One turn moves each row of this set onto another row. After a few examples, where does it send each row asked below?
k825: [  4   9   9   0 -24  -5  -4  -5  -4  -8  -3   3 -14]
k454: [ -2   0   3   6 -22   4  -6  -8  -1   3 -16  15 -13]
k678: [ -8   5   2   8 -19   3  22   5  -3  -7   9   8   7]
k592: [  6 -10   6  -6 -29  -1   4   3   4 -10  -8   4  -3]
k683: [  6   5  17   9 -25   1   0   9  11  -4 -14   7 -15]
k973: [  0  -6  11  18 -24  -6  -1 -10  11   4  -4   4 -16]
k370: [ -1  -9  15   6 -24   3   8  10   2  -5  -7   8  15]
k228: [ -4  14  -2  14 -22  -1 -10  -1   5   1  -3   5  -9]
k16: [ -6   9  10  16 -21  -2   9  -1  19   5   3   8  16]
k458: [ -6  -9  29   7 -24  -4   0  -6   7   5   2   8   4]
k939: [ -8  12  24   4 -23   4   6  12   7  -2   3  10   6]
k367: [ -7 -13  -9  10 -25   1   1  -5   9   3  -4  10  -4]
k602: [ -5  14   3  12 -22   2  12  -1   6  -1   1   9 -21]
k766: [ -9 -12   4  18 -21  -5  10  -6   5   2   5   6  11]
k37: [ -3  -1  14   6 -21   4  17  -7   9   6  -9  21  11]
k916: [  1   6  20   1 -24  -6  17 -10   6  -4   4   5  11]
k947: [-19   5  12  12 -18   3  13  -6   6   9   9  17  -2]
k302: [ -3   7 -10   4 -23  -1   7   7   7  -7   7   1  -6]

k454 moves to k228
k37 moves to k16
Now find these:
k947 moves to k939
k367 moves to k302
k766 moves to k678
k973 moves to k602

